One turn moves each row of this set onto another row. After a few examples, where does it send each row asked below?
N: [-3.12 -0.10 -1.96 -0.20 1.69 2.08 -1.50 -3.62 1.19 1.46 -1.80 1.63 -3.58 -0.04 0.73 -0.29 0.66 1.33 1.20]
M: [-3.62 1.29 1.24 1.87 -0.38 2.42 0.76 2.09 -0.82 -0.95 1.84 -0.50 0.62 2.50 -0.57 -0.08 0.56 3.68 -2.25]
T: [2.89 -0.46 1.82 1.65 -1.85 -3.28 0.78 2.28 -2.79 1.60 1.06 0.52 2.28 -0.50 -1.03 -0.45 -1.11 1.88 -2.22]
J: [-4.78 -0.48 -1.68 0.57 0.25 2.54 -0.68 -3.43 1.52 0.78 -2.03 0.19 -2.48 1.08 0.65 1.20 1.87 0.54 0.68]
G: [0.42 1.27 0.92 -3.15 -2.33 -2.72 0.10 1.60 -3.41 -2.09 -0.06 -2.16 -2.60 2.88 -3.39 -0.35 2.75 -1.08 -0.17]
R: [-2.49 2.12 2.28 2.04 -0.63 1.24 1.42 0.53 0.58 -0.07 2.18 1.28 -0.23 2.27 1.03 -2.86 0.54 4.24 -0.83]
Y: [2.27 -2.54 -1.47 -0.90 -0.83 -3.57 -0.79 -2.43 -0.65 3.62 -2.95 1.41 -0.65 -1.83 0.14 0.96 0.38 -1.01 1.12]
A: [-2.17 1.89 1.76 0.65 0.55 2.40 -0.87 1.72 0.05 -0.89 2.41 -1.03 0.28 2.99 0.15 -2.93 1.27 3.78 -1.35]
B: [-2.11 2.13 1.43 2.09 0.60 2.49 0.05 1.32 -0.88 -0.41 2.15 0.80 -0.81 1.22 -0.16 -1.74 -0.74 4.13 -2.28]
W: [-1.02 1.70 0.79 -1.95 -1.86 -0.53 -0.35 -1.84 -1.61 -2.61 -1.05 -2.22 -4.57 1.85 -2.80 -0.50 2.72 -2.63 0.34]
V: [3.11 -2.50 -0.29 -0.84 -1.15 -3.02 -1.76 -2.97 0.47 2.61 -2.76 -0.56 0.21 -1.43 0.34 -0.17 1.38 -2.55 1.55]
L: [0.67 0.80 0.26 -3.25 -1.79 -2.42 -0.54 -0.29 -2.30 -2.68 -1.45 -2.48 -3.73 1.52 -2.93 0.39 2.22 -2.76 0.82]
D: [-1.40 2.17 1.42 -1.87 -2.45 -0.52 0.30 -0.24 -2.70 -2.45 0.40 -1.86 -3.61 3.35 -3.50 -1.17 3.44 -0.90 -0.61]
F: [2.62 -2.00 -0.26 -0.92 -0.72 -4.48 -0.05 -1.86 1.21 1.86 -2.79 0.92 -0.42 -1.68 1.94 0.40 -0.49 -0.84 2.28]
C: [0.90 -2.91 -1.42 -0.21 -1.52 -3.02 -0.42 -2.30 -0.01 2.38 -3.39 -0.35 0.13 -1.22 0.05 2.97 1.06 -2.28 1.10]
U: [1.71 -1.26 1.23 1.28 -2.21 -3.30 1.01 3.09 -2.19 0.54 0.30 -1.25 3.14 0.32 -1.18 1.87 -0.23 0.83 -2.06]
Q: [-2.89 -0.10 -0.95 -0.56 0.90 2.30 -2.05 -4.08 1.90 1.19 -1.84 0.26 -2.55 1.32 0.97 -1.82 2.90 0.49 1.89]
H: [3.69 -0.21 2.22 0.47 -1.41 -3.18 -0.42 3.02 -1.75 0.24 0.94 -1.59 3.01 0.04 -0.49 -1.01 0.09 0.97 -1.42]
E: [-2.35 0.26 -0.24 0.84 0.39 1.22 -0.13 -4.09 3.03 0.68 -1.61 1.29 -3.16 0.15 2.31 -1.36 0.63 0.81 1.85]
K: [2.50 -0.38 1.85 0.44 -1.81 -4.34 1.40 2.92 -1.18 1.03 0.86 0.68 2.62 0.62 0.63 -1.16 -0.62 2.55 -0.61]

U -> M
R -> E
Now find these:
L -> G
N -> Y
V -> H

